In the rows, zero is written as 128.
One turn moves each row of this set onto another row. After a few examples, where does it send each row asked below?
mevo: [167  80 150 149 145 150 146 108 134 118 119 120 162 104 122 125 109 129
 156  97 131]
firu: [124  90 133 132 127 114 105 153 157 149 123 121 127 123  91  85 128 175
 134 131 125]
suze: [122 120 141 122 122 166 154 176 148 156 106 122 147 117 105 126 113 170
 143  98 131]
Forap: [159  84 139 143 136 140 128  94 126 122 124 119 154 119 117 113 112 124
 148  96 135]
pupap: [156  86 136 142 139 152 140 107 127 118 115 115 154 129 113 114 104 124
 153  94 120]
lelaz: [122 138 154 138 139 125 137 142 157 153  73 100 147 118 123 120 122 172
 120 120 119]
Rokag: [125 120 156 129 115 138 134 143 144 161 128 116 159  86  99 139 126 166
 108  97 162]
gan: [143  91 135 125  96 131 121 130 173 144 103 109 114  91  85 132 132 166
 153 131 149]
mal: [132 101 153 139 125 124 117 154 167 149  68  83 124 103 112 116 115 162
 130 110 154]
ges: [145  90 151 132 119 149 157 169 178 133  85  94 129  98  88 139 121 167
 150 128 125]
fesi: [154  90 146 149 140 148 136  98 126 121 112 109 161 115 112 124 102 125
 142  89 133]
doti: [145  90 165 136 117 110 134 148 168 135 108  82 139  85  88 133 139 156
 105 123 146]
duf: [157  83 138 150 145 142 148 107 138 118 118 101 155 117 115 113 102 131
 161  86 130]
nad: [158  80 136 147 142 133 142 105 136 116 129 102 154 121 114 107 111 125
 153  88 130]
nas: [141 116 149 132 134 103 129 144 167 155 116 117 144 119 125  95 156 168
 127 136 119]
sodo: [156  85 139 149 146 139 149 111 134 107 116 100 155 111 124 118 103 126
 152  89 127]
niz: [140 124 149 136 135 143 156 151 175 155  87 120 146 112 115 126 129 182
 158 133 111]
Belo: [139 125 162 139 126 119 150 124 167 153 115 105 159  93  91 143 143 176
 114 132 123]
sunef: [164  80 151 148 151 142 143 118 130 116 119 113 163 118 128 110 113 123
 145  95 125]
tezan: [130 108 132 115 113 132 123 162 146 158 141 136 137 116 118  98 144 159
 134 109 146]
Deri: [158  82 140 149 140 137 146  97 138 117 127 102 158 111 109 119 106 129
 153  88 135]
Kar: [127 127 131 119 115 125 142 136 158 141 115 116 135 133  96 116 146 166
 126 139  98]
mozub: [130  94 138 120 108 127 136 159 160 131 102  83 121 130  74 115 132 152
 118 123 118]
Misuv: [120 103 144 142 138 149 132 160 163 151  86 110 138 113  83 118  94 189
 147 120 121]
vov: [135 129 143 133 115 120 125 111 166 156 103 126 137  88 114 134 138 179
 141 137 138]
Fos: [135 115 145 123 108 149 141 147 151 152 130 138 147  74 109 145 130 171
 140 112 155]
nidu: [159  83 139 148 140 135 145 101 135 108 125 106 154 102 120 122 108 128
 153  92 133]
Sode: [128  92 140 126 129 119 130 171 151 117 127 117 132 107  94 106 133 168
 115 142 103]
tifep: [165  78 147 144 141 142 147 108 130 114 133 115 163 112 112 120 119 122
 142 100 123]
bam: [127 112 139 112 113 136 144 171 138 139 145 122 147 115 102 116 144 154
 108 110 126]
netat: [124 100 153 144 123 121 114 127 160 152 119 107 146  86  68 129 114 184
 115 124 144]
dup: [157  82 135 144 140 135 148 108 133 104 128 106 152 114 119 113 111 125
 151  94 123]
bogi: [150  79 144 127 121 114 122 169 175 138 102 106 118 107 120  98 145 156
 146 133 138]
sako: [124 120 152 129 135 146 139 182 144 153  99 119 149 103 137 115 117 164
 129  96 147]
laf: [136  96 149 138 121 124 123 140 162 130 119 127 136  62  95 139 123 184
 132 144 136]
nir: [125 103 155 145 148 132 129 176 157 130  81 109 140  88 120 119 104 180
 128 127 123]

Rokag turns into sako
nad turns into nidu
Now find these:
mozub turns into doti
niz turns into Kar
Misuv turns into Sode
mevo turns into pupap

